In the rows, 128 means zero.
Where one turn sends some rows of the set: a few examples, then the rows asked
zukuv: 138; 119; 125; 122; 130; 107; 149; 124; 110; 149; 142; 142; 147; 141; 140; 100; 112; 135; 111; 114; 136; 144; 155; 97; 106; 137; 144; 157; 151; 118; 141
sabi: 125; 124; 135; 128; 114; 87; 144; 102; 153; 165; 127; 132; 137; 134; 130; 114; 132; 90; 151; 116; 102; 119; 153; 110; 121; 125; 140; 122; 116; 93; 130
Ged: 135; 123; 127; 116; 112; 109; 158; 134; 130; 129; 148; 100; 131; 137; 115; 96; 123; 124; 147; 105; 155; 102; 123; 103; 104; 137; 133; 130; 145; 142; 130
fel: 145; 121; 149; 184; 123; 100; 107; 131; 148; 122; 132; 132; 155; 137; 145; 93; 110; 123; 122; 121; 135; 140; 116; 117; 135; 135; 141; 141; 135; 155; 123
kul: 122; 120; 115; 121; 127; 104; 156; 125; 138; 124; 116; 127; 135; 149; 135; 90; 127; 103; 149; 101; 140; 139; 101; 114; 131; 106; 154; 128; 141; 150; 109
viser: 112; 132; 105; 144; 124; 126; 129; 102; 145; 118; 149; 134; 115; 153; 151; 112; 152; 108; 108; 114; 145; 123; 113; 110; 142; 154; 150; 139; 126; 118; 132
lufe: 133; 127; 144; 165; 131; 113; 94; 132; 145; 140; 158; 137; 157; 137; 111; 108; 99; 128; 109; 120; 134; 136; 125; 131; 113; 141; 133; 137; 115; 147; 132
gerab: 117; 119; 115; 146; 127; 129; 100; 139; 142; 132; 144; 115; 122; 137; 140; 121; 109; 101; 90; 108; 120; 124; 132; 158; 110; 141; 128; 136; 125; 118; 97
mufu: 160; 161; 117; 142; 115; 119; 131; 132; 163; 126; 159; 134; 151; 112; 123; 102; 134; 102; 132; 120; 121; 142; 147; 90; 145; 142; 149; 129; 139; 116; 128
Nipid: 131; 134; 154; 128; 109; 99; 171; 117; 153; 132; 132; 122; 143; 137; 127; 132; 130; 98; 147; 133; 107; 138; 136; 104; 119; 112; 151; 112; 128; 96; 110
Begu: 150; 154; 132; 144; 102; 117; 132; 116; 151; 124; 164; 138; 162; 100; 124; 115; 143; 119; 128; 133; 118; 132; 130; 97; 130; 133; 131; 125; 128; 127; 142
dun: 113; 116; 114; 122; 140; 99; 146; 115; 128; 116; 121; 122; 131; 127; 145; 153; 105; 105; 124; 104; 125; 112; 155; 137; 101; 127; 155; 124; 142; 103; 111
feso: 125; 108; 117; 137; 143; 114; 145; 116; 134; 102; 106; 109; 129; 133; 142; 138; 99; 92; 140; 126; 102; 120; 143; 136; 122; 120; 159; 139; 140; 115; 125
nabot: 167; 149; 147; 139; 122; 117; 140; 129; 161; 125; 159; 126; 167; 130; 106; 121; 120; 121; 135; 127; 146; 149; 138; 99; 125; 124; 139; 130; 119; 119; 136
zazur: 132; 115; 151; 186; 133; 107; 104; 113; 148; 142; 160; 133; 152; 139; 125; 102; 111; 115; 121; 105; 125; 134; 131; 133; 122; 140; 143; 135; 117; 157; 116
Dapur: 116; 126; 115; 142; 135; 121; 155; 123; 131; 113; 105; 115; 123; 131; 152; 132; 94; 99; 119; 103; 106; 112; 145; 131; 109; 139; 167; 147; 121; 107; 120
gom: 127; 122; 149; 120; 102; 98; 165; 116; 165; 147; 137; 119; 151; 142; 129; 108; 126; 97; 140; 144; 114; 113; 149; 112; 121; 117; 141; 112; 127; 100; 122
vuda: 123; 106; 117; 139; 134; 124; 147; 115; 133; 108; 114; 118; 118; 137; 145; 139; 112; 95; 132; 124; 93; 124; 130; 134; 115; 136; 150; 135; 132; 94; 97
gono: 144; 127; 137; 115; 119; 105; 161; 92; 169; 145; 127; 140; 152; 132; 123; 118; 126; 98; 146; 115; 99; 120; 145; 117; 109; 119; 133; 136; 141; 97; 125
lutot: 148; 145; 130; 150; 117; 124; 126; 111; 152; 132; 159; 124; 166; 119; 104; 122; 145; 118; 124; 132; 140; 123; 138; 91; 152; 137; 142; 123; 137; 115; 129
Rina: 111; 138; 102; 138; 124; 116; 136; 107; 119; 105; 148; 143; 121; 143; 145; 100; 154; 92; 119; 112; 138; 125; 115; 119; 142; 134; 165; 140; 132; 122; 117
memiz: 150; 111; 141; 173; 132; 121; 103; 119; 145; 152; 154; 133; 160; 131; 135; 104; 116; 126; 115; 111; 137; 141; 109; 121; 120; 127; 149; 119; 130; 151; 135
Fulas: 126; 129; 131; 148; 130; 141; 114; 139; 142; 145; 134; 103; 119; 132; 146; 116; 118; 101; 99; 91; 133; 114; 126; 151; 109; 156; 142; 119; 117; 141; 111
Dob: 132; 119; 129; 174; 123; 113; 116; 120; 156; 146; 133; 136; 161; 138; 127; 111; 115; 113; 107; 115; 145; 157; 122; 122; 133; 149; 141; 140; 122; 164; 114
leriv: 131; 141; 143; 128; 108; 115; 97; 85; 119; 151; 149; 108; 146; 131; 124; 90; 127; 103; 135; 96; 121; 128; 125; 140; 132; 126; 140; 149; 150; 120; 122
teb: 115; 131; 120; 150; 133; 136; 121; 152; 140; 122; 138; 110; 119; 144; 145; 115; 132; 89; 92; 97; 123; 129; 147; 152; 108; 141; 126; 123; 128; 127; 110
ruk: 129; 132; 140; 121; 96; 92; 158; 121; 150; 132; 127; 125; 160; 144; 140; 112; 121; 97; 152; 115; 97; 117; 148; 121; 120; 110; 153; 132; 125; 90; 122
gide: 134; 109; 126; 123; 116; 108; 142; 107; 111; 153; 154; 124; 131; 125; 126; 100; 107; 131; 110; 104; 143; 131; 149; 107; 110; 133; 149; 167; 140; 135; 143
beb: 111; 122; 141; 137; 119; 130; 112; 152; 141; 130; 132; 98; 128; 146; 156; 105; 122; 117; 114; 106; 148; 131; 144; 154; 106; 149; 132; 115; 138; 130; 110
sezi: 162; 138; 125; 138; 110; 124; 134; 126; 158; 121; 174; 133; 175; 133; 128; 108; 135; 122; 140; 124; 133; 134; 138; 100; 128; 123; 153; 121; 142; 104; 141
papat: 131; 133; 131; 130; 103; 120; 116; 88; 112; 147; 150; 127; 126; 136; 122; 78; 139; 98; 120; 96; 122; 123; 135; 145; 128; 136; 148; 161; 130; 120; 121
kenal: 116; 125; 104; 134; 120; 109; 149; 129; 131; 137; 99; 123; 129; 129; 130; 93; 116; 112; 143; 98; 125; 159; 108; 124; 134; 116; 157; 123; 130; 143; 112
Parir: 144; 140; 126; 132; 108; 89; 156; 138; 138; 130; 146; 98; 121; 147; 123; 108; 123; 119; 155; 108; 150; 89; 129; 120; 113; 144; 144; 135; 142; 127; 114
gumiv: 148; 129; 137; 166; 115; 120; 107; 122; 159; 129; 146; 137; 142; 133; 142; 108; 114; 136; 108; 119; 139; 146; 127; 132; 133; 125; 150; 138; 121; 168; 109
daner: 162; 134; 123; 145; 124; 129; 138; 121; 148; 125; 167; 122; 175; 105; 117; 107; 121; 120; 129; 125; 144; 148; 152; 98; 133; 132; 142; 127; 122; 114; 128
Ruf: 123; 126; 128; 154; 124; 132; 118; 135; 129; 115; 114; 118; 126; 148; 135; 104; 118; 122; 108; 103; 137; 114; 136; 161; 95; 144; 133; 110; 122; 132; 100
ritog: 118; 140; 117; 155; 120; 118; 126; 140; 137; 121; 132; 96; 127; 142; 139; 108; 113; 101; 119; 104; 129; 132; 132; 166; 97; 160; 123; 124; 127; 140; 103
Nal: 117; 113; 111; 143; 148; 123; 137; 102; 134; 121; 115; 103; 120; 128; 142; 131; 96; 112; 136; 110; 132; 123; 154; 131; 102; 129; 157; 136; 141; 92; 130
nivo: 120; 120; 111; 133; 149; 95; 155; 118; 129; 109; 131; 110; 117; 145; 159; 137; 102; 117; 127; 123; 109; 122; 154; 136; 108; 126; 144; 139; 138; 103; 123
bar: 137; 127; 144; 113; 125; 105; 150; 104; 147; 151; 128; 121; 148; 143; 121; 108; 130; 115; 145; 127; 93; 126; 154; 119; 133; 104; 134; 121; 138; 92; 122

sabi -> beb
gom -> teb
Fulas -> sezi
Now these:
leriv -> Parir
lufe -> Nipid
papat -> Ged
gono -> Ruf
ritog -> lutot

Where one turn sends some rows of the set: a few examples, then the rows asked
bazo: 119; 97; 142; 108; 115; 119; 144; 113; 119; 150; 83; 127; 124; 132; 94; 151; 139; 162
bepu: 117; 120; 147; 126; 97; 115; 151; 125; 87; 171; 75; 124; 104; 156; 102; 172; 144; 149
luda: 125; 115; 155; 122; 95; 112; 150; 143; 107; 159; 85; 126; 110; 154; 95; 198; 136; 142
Gita: 186; 131; 147; 129; 139; 110; 169; 117; 95; 137; 76; 118; 129; 120; 103; 178; 128; 153
rima: 123; 100; 141; 113; 109; 107; 148; 120; 110; 162; 91; 134; 119; 127; 90; 195; 155; 148
Rusom: 168; 138; 130; 108; 118; 77; 129; 144; 120; 152; 89; 128; 119; 137; 132; 142; 150; 164
zefod: 166; 159; 130; 133; 140; 102; 175; 165; 96; 174; 88; 146; 137; 141; 119; 154; 144; 143
riv: 119; 114; 147; 117; 90; 123; 147; 127; 114; 154; 94; 113; 116; 138; 114; 163; 131; 154
gop: 169; 149; 142; 150; 127; 126; 177; 139; 82; 170; 86; 129; 119; 139; 102; 158; 133; 159
rizud: 161; 130; 141; 110; 130; 73; 134; 174; 106; 143; 90; 149; 139; 148; 126; 169; 147; 131
nuri: 107; 112; 152; 120; 108; 125; 158; 134; 99; 148; 82; 138; 132; 144; 112; 174; 134; 130
Kono: 189; 113; 136; 139; 133; 97; 156; 146; 80; 155; 102; 111; 129; 139; 85; 159; 129; 168
dafod: 182; 123; 147; 136; 155; 114; 169; 145; 86; 150; 77; 138; 131; 143; 73; 162; 129; 156
tur: 129; 91; 145; 114; 107; 93; 135; 131; 85; 161; 80; 118; 112; 158; 84; 168; 141; 158
gez: 178; 128; 128; 138; 137; 111; 172; 125; 90; 159; 104; 129; 136; 109; 100; 175; 148; 157
dimu: 119; 87; 147; 107; 118; 106; 142; 130; 101; 137; 92; 129; 140; 136; 101; 175; 137; 137
dep: 150; 141; 129; 116; 130; 83; 143; 170; 104; 160; 98; 160; 136; 141; 129; 161; 160; 137
rupa: 112; 93; 145; 121; 110; 115; 145; 152; 91; 155; 97; 135; 133; 158; 92; 160; 134; 144
nuva: 167; 152; 145; 107; 122; 85; 136; 148; 125; 144; 68; 131; 113; 147; 134; 144; 140; 156
Vul: 124; 101; 157; 114; 105; 119; 140; 138; 111; 145; 80; 118; 116; 160; 92; 151; 120; 159
Kava: 180; 144; 120; 120; 136; 89; 161; 138; 109; 165; 96; 121; 137; 118; 126; 148; 149; 164
dasor: 160; 147; 134; 111; 130; 87; 135; 147; 120; 159; 74; 142; 115; 148; 122; 127; 151; 165
Zod: 180; 142; 138; 119; 156; 91; 160; 152; 107; 157; 65; 134; 130; 146; 100; 134; 134; 165
Vodab: 181; 139; 150; 146; 120; 112; 170; 154; 86; 150; 95; 115; 126; 142; 107; 186; 122; 144
Lapo: 179; 143; 142; 113; 153; 87; 169; 146; 110; 141; 73; 137; 147; 126; 121; 171; 138; 137
big: 126; 103; 150; 108; 113; 103; 147; 106; 97; 149; 66; 122; 113; 136; 99; 182; 144; 147
Guso: 153; 139; 139; 107; 144; 84; 145; 161; 110; 145; 75; 167; 137; 144; 122; 162; 155; 131
gan: 184; 156; 144; 125; 124; 89; 160; 158; 108; 151; 82; 108; 128; 144; 129; 158; 122; 152
Noli: 185; 127; 129; 121; 143; 72; 153; 174; 97; 155; 101; 125; 147; 142; 107; 161; 136; 151
sel: 126; 97; 152; 114; 118; 106; 144; 139; 105; 162; 78; 138; 114; 156; 68; 179; 141; 152

rizud -> nuva
rima -> tur
Gita -> dafod
Now these:
Noli -> gan
nuri -> bazo

